Rows are one point carried round by a steady rotation, each followed by how many ticks it has turned.
The counts run from 0 to 483.
[ 47  31 -43 -13   0  15  39 -22  20  15   3 -38   0 -14   6  30 -13 -32
   0  24 -45 -27  13  18  12   7   4]
154
[ 40  -7   7  12  39 -39   5  -8  14 -15 -56  27  -1  -2  24  21  23  44
  -3 -16  17  21 -17 -25 -11 -17  -8]
50
[ 18  12  -2  32  37   3 -12  -2  38  40  -4  -6   1  12  20 -12 -23 -20
  29 -26 -17   1  17  49  -3  -4  23]
29
[ 25  -6   8  20 -44  38  -6  19   9   6   1 -35  12  26  25  60 -22  -6
  20  28 -15  -4  33 -25  -5  13  21]
318
[ 27  22 -14   6 -39 -13 -10   7 -20 -17  -3  21   6  16   4 -23  40  27
 -33  28 -18 -24 -12  11  46 -19  -2]
226
[ 16  18 -20  45  10 -40  -4  -7 -47  16 -37  27  18   3   0  22   9  -2
  13  35 -11   4  19 -10  16  40 -25]
204
[ 13   2 -14 -48  37 -15   5 -32   3 -34 -21   1  13  15 -22  48  -2  -5
 -33 -31  35 -27  -6 -43  31  29   7]
160
[-21  -6  19  -8  20 -30   8 -19 -21  18  -6  -3  22 -28 -15 -15  16  21
 -17 -27   3 -34  17 -15 -23  25  25]
95
[ 30 -28  10 -19 -33  33  -1   6 -15   4   4 -21  12  29  24  45 -23  38
  21  -1  -1   8  31 -38 -21  29  38]
317
[ -7  -9  -9  75   4  -1   0  46 -24  42  -6   4  11   3  14   9  21  19
  41  -5  13 -14  -5  -4 -10  -9   8]
372
[  2 -17  -9   3 -41 -10  30  39  -9  30  36 -36  18  -8 -11  21  10  -5
  17  41 -45 -49  42 -17  -6  25 -19]
276
[ 35  12  -5   4 -14 -29 -18 -44  -4 -48  -8  54   1  21 -11  10  19  21
 -28  -3  20  22 -14 -49   3  59  -4]
202
[ 26 -37   1 -24  -7  56 -26  -3  24  11   1  32   2  52   0  -3 -17 -20
  21 -44 -20  14 -28   6  21   8  45]
335
[ 11 -20 -21 -40 -55 -12  18 -13  -9  -7  28   9 -28  -2 -35  -1  12  -3
 -33  37 -19  -1 -25  17  20   6 -43]
268
[ 34 -51  -5 -21  16 -21  42 -20  31  15 -38 -20  -5 -15 -21  17 -23 -12
 -15  -9  19   6 -12 -17 -32  -5 -33]
451
[ 13   7  36 -14  40 -25 -20 -24   8 -15 -49  42 -16   1  36 -23  49  41
 -39 -26  38   7 -28  -5  12 -11   4]
76
[ 18  -5   2  17  -5 -24 -21  -1 -18  -9 -46  53  16  23 -28  -2  44  14
  -3 -35  31 -28  -9 -24  32  32 -17]
217
[ -7  32  -7  -5  47 -22  24 -31  -5 -13  -4  -9 -15 -18 -19  12 -28 -51
   0  22  23 -12 -16  -6   6  20 -16]
147
[ 31 -51   8 -19 -40  11 -15 -11  24  46  -7   0  -4  21  -3   9 -12   7
  38 -47 -29  11  32 -13 -16  44  34]
332
[ 57  38 -22 -45   5  -8 -30 -39  12  27   8  -9  10  17  22  30  -1  21
 -23  -7 -40 -21  15  -6   1  10  29]
168
[ 17  26  31  -3  50  21  11  -2  22  42   4 -36  -5  -1  26  21 -18 -13
  28 -38 -11  -4 -13  -5 -33   3  43]
14
[-41   7  30  -1  26   8  27  15  10  42  47 -19  -2 -13  27   1 -14 -20
  35 -28  -9 -22   3  32 -11 -10  30]
430
[ -8 -53  30 -51 -19  16   5  -4 -33 -14  22   3  -2  -1 -36  18   6  32
 -22  -8  42 -20 -11 -52  -9  37  23]
286
[  9 -27  46 -69   3  25  17   7  30  29  33  -2 -16 -56  12  -9   8   9
 -15 -36 -19 -41 -16  12 -18 -23  22]
431
[-12 -33  30   8  16   7  28  17   6  -1  11  -9 -20 -11  21  -7   3  -6
   4  -8  47  -8 -68  37  12 -33 -10]
407
[ -7 -22  20  23  45 -41  -4 -16 -12  17 -23  45   7 -24  20 -13  27  43
 -15   2  10   9   6 -24 -33   0  10]
80
[-24   6  29 -28  15 -31  -4 -18  11  19  16  37 -21 -22  12 -61  18   1
 -22 -28  -9  -6 -30  48  17 -20  12]
87
[ 31 -52   0   4 -39   9   0  15  40  25 -31  32 -15  12  38 -32  33  39
  10 -25 -28  15  -4  40  -1 -39  14]
363
[ -2  17  33  33  74   6   5  -1   9  37   8 -30 -11  -3  18  31 -31 -14
  37  -8  25  12   7 -14 -28   4  28]
468
[ 27 -35  39  -4  54   8   8   9  17  10 -29  -4  -7  19  23  42 -17  -6
  14 -30  20  -6  -8 -32 -28   7  47]
11
[ 14  -2  -6  45  65 -21  13   6   5  29 -23 -14  -5   5   6  28 -39 -40
  28 -28  13  26  -2 -18 -28  -9   8]
25
